In the rows, 128 means zero.
Each run below is a few steps of one of 8 hidden systems, one row a step.
path 1, k596 (8 x 20):
[[149 169 175 110 120 134 100 132 122  90  79 143 130 132 130 167 140 125
  110  53]
 [ 99 185 155 156 149 119 138  61 133 105 167 128  93 135  79 140 125 115
  100 113]
 [148 159 110 152 146 136  81 137 101  61 158 166 139 108 154 129 101  74
  101 123]
 [121 130 123 129  80 151 129  96 139 113 146 115  58  90 167 131  96 100
  127  69]
 [117 134  79 156 137 159 149 133 133 141 206 123 100 116 107  88 106  87
  126 168]
 [147  82  75 116 111 166  94 198 152 140 115 143 133  97 160 113 114  97
  141  99]
 [115 117 102  99  97 164 155 132 181 180 137  88  85 129  93 124 161 153
  166 115]
 [147 140 115 123 167 160 123 198 138 159 125 139 170 157  65 111 163 124
  129 149]]
path 2, k901 (8 x 20):
[[152 153 101 116 110 196  80 188 143 101 142 134 148 144 130 133 139  71
  134 114]
 [ 96 111  93 119  88 108 146  66 158 133 151  92 103 123 161 145 130 166
  167 168]
 [159  88 136 142 165 116 165 179  79 166 108 147 135 103 134  71 108 130
  110 145]
 [128 111 112 107 106 167  57 161 175 104 116 133 167 148 139 154 144  88
  144  94]
 [ 97 109 103 130 137  67 138  65 144 131 132 117 128 122 137 147 137 196
  148 177]
 [160 117 166 142 165 112 138 173  64 131  87 165 148 110 145 102 106 116
   91 109]
 [ 95 137 124 131 113 149  60 114 177  87 145 132 152 161 120 167 130  82
  125  97]
 [121 163 106 143 143  79 164  69 101 115 153 126 110 111 131 138 131 187
  131 189]]
path 3, k690 (8 x 20):
[[176 139  92  74 142 135  99 140 155  92 102 127 136 106 127 149 187 171
  163 131]
 [123 182 143 128  84 105 164 135  90 154  81 130 132 143 148 172 133 195
  125 132]
 [128 120 149 154 196  65 111 112  94 106 113 168 174 125 123 127 118 145
   95 151]
 [179 169 146 105 131 148  94 113 107  45 126 135 116 102 155 143 141 101
  127  97]
 [104 176 172 167  83 133 166 106  79 139 148 120 108 155 147 129  86 101
   99 129]
 [112  81 122 168 173 118 106 119 129 114 177 152 139 114 122  87  90  64
  104 140]
 [139 119 109  98  89 185 110 113 169  99 161  96  84 111 150 122 136  85
  157  98]
 [ 85 125 108 148  80 144 176 136 141 202 153  99 115 156 119 117 113 136
  139 161]]
path 4, k144, 8 rows:
[[117 130  92 149  93 132  67 137 126  80 147 148 163 132 191 154  97  85
  125 139]
 [ 99 128 128 162  90 105 183  92  91 154 155 111  94 121 168 112  79 134
  119 166]
 [134  82 136 156 187 121 113 139 109 117 158 149 154 122 119  73 101  71
  102 156]
 [ 89 118  96 151  76 124  80 120 140 107 142 132 162 150 190 166  92 102
  133 144]
 [116 111 126 152 117 103 185 104  82 157 156 110 111 119 157  93  93 144
  127 193]
 [132  79 148 154 174 111  91 150 111 109 131 158 177 134 140  95 101  75
  101 141]
 [ 84 135 105 148  72 109  99  88 133  97 152 118 156 154 184 171 106 122
  136 166]
 [145 120 134 150 139 105 178 122  60 137 147 126 118 108 163  83  98 135
  119 189]]
path 5, k109, 8 rows:
[[113 159 108 149 102 168 158 198 122 196 126 142 117 141 100 125 108 116
  109 104]
 [123  51  92 106 143 120 107 102 190 133 135 120  94  85 131 114 132 132
  153 100]
 [130 121 167 107  70 147 127 118 114 109 119  83 163 181 176 138 144 112
  159 170]
 [129 143 137 135 123 142 146 201 120 191  75 153 136 136  96 135 126 146
  106  78]
 [145  66 118  95 183  96 101  93 171 103 114 128 122  92 120 121 159 157
  152 115]
 [156 166 181 115 113 143 127 123  82  80 124 106 169 170 152 134 152 110
  133 172]
 [133 174 134 147 162 137 146 172 118 169 112 165 113 125  60 130 124 132
   88  82]
 [141  97  91 114 183 113 103  81 165  86 171 124 109  89 112 110 153 130
  145 147]]
path 6, k163, 8 rows:
[[138 180 182 121 150 136 127 153 114 128  91 138 165 177  74 148 162 134
  107 108]
 [130 202 146 127 127 123 127  62 122  70 150 123  85 121 118 163 139 134
  119 106]
 [140 142 178 134 114 130 147  96  75  88 152 100 147 158 164 110 124  96
  132 188]
 [110 153 158 136 104 191 118 148 143 135 155 114 140 180  92 120 126  55
  119 107]
 [123 122  95 114 110 158 121  80 168  99 190  98  72 101 135 118 128  93
  153 124]
 [155  51 131 106 125 148 123 149 124 120 135 101 148 124 172  76 132  92
  157 162]
 [128  81 129  97 133 164 104 170 191 165 104 121 133 135  88 119 158 113
  144  72]
 [161 105  96  88 160 111 121  98 162 102 119 123  92  74 126 130 168 176
  158 111]]
path 7, k144, 8 rows:
[[157 105 134 142 172 108  88 118  97  67 137 162 135  86 164 107  98  90
  102 111]
 [ 94 152 149 147  57 154 120  95 123 102 164 101 120 158 168 144  99  76
  126 128]
 [128 152  80 171 149 129 168 142  92 148 181 146 104 103 120  92  92 124
  106 175]
 [113  55 120 147 140 117  83 127 151 118 134 151 132 102 165 112  84  77
  112  88]
 [ 87 112 114 137  70 149 138 112 143 144 172  84 136 170 154 123 118 102
  158 183]
 [127 100  92 162 156  99 145 178  88 169 127 160 158 112 141  99 100 146
  112 179]
 [ 92  55 159 138 135  81  85  90 146 111 110 132 164 141 165 137 109 116
  126 121]
 [132 149 130 124  99 131 144 117  93 107 153  96 160 166 163 126 140 131
  151 221]]
path 8, k474 (8 x 20):
[[120 136 203 125 103 113 109  75 107  78 121 111 152 165 161 148 124 102
  122 124]
 [120 175 103 175 182 120 117 139 113 122 171 170 139 127  78 123 112 106
   86 145]
 [157 116  97 114 102 158 126 124 129 102 151 120  66  68 176 109 105  97
  139  93]
 [ 94  78 190 140 114 133 128 107 128 137 143 101 160 180 134 101 114  69
  126 145]
 [121 118  79 158 163 135 124 197 139 181 133 169 144 120  84 109 112 123
  107 125]
 [130  81 110  94  82 139 154 120 154 160 113  95  74  95 164 120 127 152
  162 101]
 [110  99 169 122 123 107 137 131 123 151 104 108 193 195 124 130 153 146
  143 180]
 [132 170  79 137 151 110 121 176 131 151  96 175 136 109  99 164 135 183
  111 104]]
path 9, k474 (8 x 20):
[[126 113  76 150 157 151 140 156 136 153 186 135 123 115  98  75 118 100
  129 176]
 [138  67 128 108  82 157 116 174 140 154  90 119 121 111 181 117 107 106
  142  80]
 [ 72  89 158 144 130 106 158 112 152 197 123 108 147 174  85 120 129 147
  129 145]
 [155 131  55 113 140 130 129 194 131 156 107 144 146 108 127 131 154 188
  152 163]
 [119 130 161 102  79 109 131  99 136 132  72 108 114 132 164 178 138 175
  145  88]
 [119 173 138 140 163  91 141  95 103 117 144 129 163 163  93 144 155 170
  125 196]
 [169 177  86 122 131 130  90 145 109  73 114 165 117  82 162 162 125 140
  118 103]
 [102 150 182 137 103 121 136  41 121  86 155 102  96 139 145 138 110  97
  117 117]]
path 10, k901:
[[102 120 152 180 121 131 119 150 102 140 135 159 137 133 142 117  64  69
   81  95]
 [131 167  64 131 143 147  89 109 157  74 188 135 124 119 111 142 142 105
  135 157]
 [148 132 147 120  90 118 172  95  73 112 132  95 109 117 198 113 118 146
  146 173]
 [106  90 112 166 119 152 125 183 126 172 147 146 136 134 132  96  78  68
  105 119]
 [151 129  49  99 133 146  87 135 166  87 154 125 133 109 139 137 164 136
  165 158]
 [133  68 155 116 103  90 157 103  96 136 100 101 136 121 197 110 116 157
  148 163]
 [111  88 112 163 155 124  94 190 133 163 116 171 175 133 119 115  99  97
   98 112]
 [146 137  83  99 140 113  67  99 162  58 127 140 145 109 148 170 158 148
  151 135]]
path 11, k163:
[[ 98  76 158 120  80 153 113 161 159 167 104 106 162 177 139 129 122  93
  143 105]
 [138 134  75 108 152 153 149 120 178 151 157 115  74  98  70 115 158 148
  148 117]
 [167  71 125 113 159 101  97 127 108  81 107 146 140  80 189 106 117 125
  132 124]
 [105 104 166 107 109 124 129 151 154 176  71 112 171 181 105 152 162 157
  142 117]
 [163 190 106 113 172 133 145 123 130 112 135 144  82  89  75 133 157 164
  120 107]
 [140 110 176 133 139  82 107  86  85  70 106 138 145 117 188 135 108 123
  113 129]
 [103 168 163 128 102 147 148 144 127 160 118 104 169 207  86 150 157 135
  133 155]
 [148 193 111 138 140 162 138 115 119  94 173 137  68  92 105 122 118 100
  105  98]]
path 12, k146, 8 rows:
[[126 116 157 158 188  73 143 102  97 128 120 168 109  91 110 111  99 136
   84  95]
 [144 136  96 135 124 116  81 104 110  50 151 145 143 105 194 142 110 105
  127 155]
 [130 180 132 155  77 155 179 146  71 145 152 120  98 129 154 116  92 110
  114 144]
 [112  47 158 152 151 111 134 127 120 158 127 139 122 109 140  81  80  88
  105 100]
 [120  87  91 122  85 145  82 144 147 106 136 113 172 142 192 137 120 103
  158 162]
 [108 148 135 137  72 154 175 176 114 205 108 111 138 170 120 133 121 142
  133 141]
 [ 94  56 147 137 166  83 114 135 157 173  87 147 160 133 103 126 123 146
  117 102]
 [121 144  84 116 114 107  79 130 148 100 111 136 181 147 153 182 155 167
  153 165]]
path 13, k690 (8 x 20):
[[112 154 141 121  72 171 113 124 157 128 122 119  92 135 136 159 115  92
  126  50]
 [101 106 153 153 152 123 185 108 123 184 163 109 107 143  80  79 117 121
  119 156]
 [159  67 101 105 143 161  84 195 158 131 117 136 155 116 135  99 137  91
  145 112]
 [ 96 150 139 105  81 147 136 105 181 158 110 101 101 153  98 171 153 155
  148  82]
 [139 119 122 139 179 107 181 159 104 190 117 139 135 124  82  88 140 168
  121 164]
 [157  90 138  94 137 127  68 165 146 104  66 145 169 122 156 147 146 133
  136  85]
 [118 205 171 122 120 127 153  88 126 125 118 113 109 162  79 165 162 160
  121 111]
 [158 127 145 155 175 112 156 176  65 150 113 167 136 102 125  85 100 122
   91 133]]
path 14, k109, 8 rows:
[[126  88  84 120 140 115 129  83 146 108 176 103 122 111 146 105 142 137
  166 199]
 [126 154 153 147  67 168 126 161  90 120 129 126 137 154 176 134  88  72
  113 117]
 [ 83 115 101 140 126 111 145 123 172 198 118 136  98 122  84 147 124 168
  126  88]
 [154  65  97 100 127 115 107 124 130 101 126 107 153 108 190 110 141 138
  169 177]
 [122 156 201 135  85 136 126 138  97 127  85 127 144 165 146 155 109 102
  101  81]
 [112 124  97 129 171  93 140 140 157 175 104 150 134 120  70 143 152 198
  130 127]
 [182 104 128 102 153 119  93 115 101  53 126 130 143  90 187 112 135 115
  140 146]
 [103 195 195 152 114 130 147 108 100 125 124 131 133 175  97 149 120 111
   93 110]]
path 15, k146 (8 x 20):
[[186 119 116  87 130 157 144 112 122  90 146 100  77  79 156  94 151 124
  161 133]
 [140 135 193 111 113 180 143 108 130 114 150  89 106 154 111 100 141  66
  131 102]
 [122  90  94 119 140 175 117 142 187 148 170 113  98 117  86  95 136  84
  142 107]
 [162  88 127  68 104 161 139 134 156 134 112  82 110 120 141 114 174 144
  182 127]
 [120 136 182 103 130 160 131 116 164 140 128  92 141 189  65 130 176 109
  143 116]
 [128 126  82 109 167 144 110 142 194 142 133 135 114 113  58 133 169 144
  143  98]
 [164 143 135  72 136 125 140  92 142  99 106  97 103 115 119 144 190 182
  165 124]
 [142 187 172 119 169 148 130  96 127  92 149 122 119 151  61 127 165 110
  115 117]]
path 16, k596:
[[152 167  96 143 129 167 107 204 101 119 142 152 174 145 130 123 126  93
  116 163]
 [127  99 132 110 118 128 127 127 160 155  87 132  75  88 135 140 120 142
  127  33]
 [118 151 112 125 154 146 132  92 159 117 189 104 132 159  71 114 167 116
  143 186]
 [154 147 127 130 112 157  97 212 103 125  83 161 164 134 153 145 114 104
  109  88]
 [104 127 130 119 133 112 146  69 177 146 132 117  63 102  91 142 141 158
  132  76]
 [150 167 119 131 159 156 106 146 115  83 171 132 168 158 104 111 152  88
  127 187]
 [123 125 143 128  86 142 109 159 127 141  79 147 113 114 160 155  99 115
  108  38]
 [106 154 101 131 157 119 152  68 160 130 185 115  82 115  74 121 147 148
  135 149]]

Which system made each run below?
path 17:
[[111 160 102 118  77 135  87 120 149  91 134 114 174 170 158 184 151 139
  156 167]
 [157 155 136 125 110 132 188 162  82 168  92 133  86  93 144 119 113 164
  118  99]]
 : k109
path 18, 2 rows:
[[132 103  96 119 177 136 155 144 159 177 151 119 123 124  63  88 160 146
  144 161]
 [166 109 126 100 117 176  79 140 140  69 144 119 133 118 165 114 134  62
  140 110]]
 : k109
path 19:
[[129 129  56 116  69 145 129 153 146 151 123 121  94  91 175 150 119 164
  159 117]
 [124 106 209 119 132 106 178  99  94 157 107  93 142 164 124 104 142 141
  131 156]]
 : k146
path 20, 2 rows:
[[ 98 129 122 115 107 138  60 122 185 105 115 130 164 165 120 183 145 113
  134  91]
 [113 143 124 143 161  60 159  64 114 125 133 135 110 107 120 139 132 192
  122 161]]
 : k901
path 21:
[[145 139  87 121  83 188 146 211 127 172 129 119 128 137 134 115 130 117
  145 136]
 [124  65  82  90 107 138 128 122 190 153 126 101  96 101 141 123 145 149
  174 112]]
 : k901
path 22, 2 rows:
[[146  68 164  79 141 141 110  96 171 105 121  88 130 136 121 109 175 112
  167 116]
 [ 93 186 131 151  83 148 137 160 119 164 128 125 168 197 111 162 128 129
  121 155]]
 : k596
path 23, 2 rows:
[[123 139 176 120 105 155  84 148 131  99 104 121 190 190 134 149 142  87
  126 119]
 [148 175 112 107 142 135 155 154 138 160  96 135 103 116  76 151 166 188
  132  96]]
 : k109
path 24:
[[132 110 152 125 124 107  74 153 116  94  73 156 189 145 173 158 119 122
  117 102]
 [102 176 156 135 104 101 161  54 106 117 147  99 118 159 132 154 136 159
  136 172]]
 : k144
path 25:
[[136 110 132 126 158 135 101 128 156 116 121 156  87  81 108 121 113 101
  105  37]
 [132 150 168 107 151 131 128  85 139  94 152  96 157 177  87 127 182 129
  145 173]]
 : k901
path 26 (2 x 20):
[[124  83 142  96  83 146 162 123 143 163 122  70 129 156 151 108 152 140
  173 161]
 [125 121 140 131 146 105 120 183 119 168  71 155 194 160 108 147 143 164
  119 132]]
 : k474
path 27, 2 rows:
[[172  91 136 126 145 110 148 170  67 131  95 139 151 102 177  90 117 143
  125 161]
 [ 87 134 167 152  78 131  95 120 123 113 117 132 154 171 163 162  91  80
  108  93]]
 : k146
path 28:
[[147  74 159 104 143 170 107 126 149 102 151 104 120 127 127  80 138  52
  141 108]
 [132  77 123  80 123 158  94 117 195 114 128  93 134 141 124 125 169 111
  173 116]]
 : k163
path 29:
[[130 137 171 137 183  86 166  75  94 116 147 119 132 137  97 104 141 151
  118 181]
 [134 182 139 139 121 151  77 167 111  81 124 154 180 167 132 160 130  87
  111 122]]
 : k163
path 30, 2 rows:
[[170 101 134  77 115 178 138 181 146 153  92 107 109 117 121 107 163 123
  157  86]
 [ 93 104 167 104 118 136 122  71 188 132 138  86 122 166  89 139 161 118
  154 110]]
 : k146
path 31:
[[ 87 147 121 133  73 155 132 170 159 192 102 127 138 170 102 163 128 139
  130  92]
 [104  76 119 129 167  74 137 111 159 174 106 131 143 124  96 127 149 188
  139 145]]
 : k146
path 32 (2 x 20):
[[ 77 165 126 153 107 159 135 104 164 148 183 109 112 171  71 137 126  94
  122 130]
 [170 184  90 112 121 148 182 135 101 135 140 119  77  95 121 119 147 168
  141 150]]
 : k901
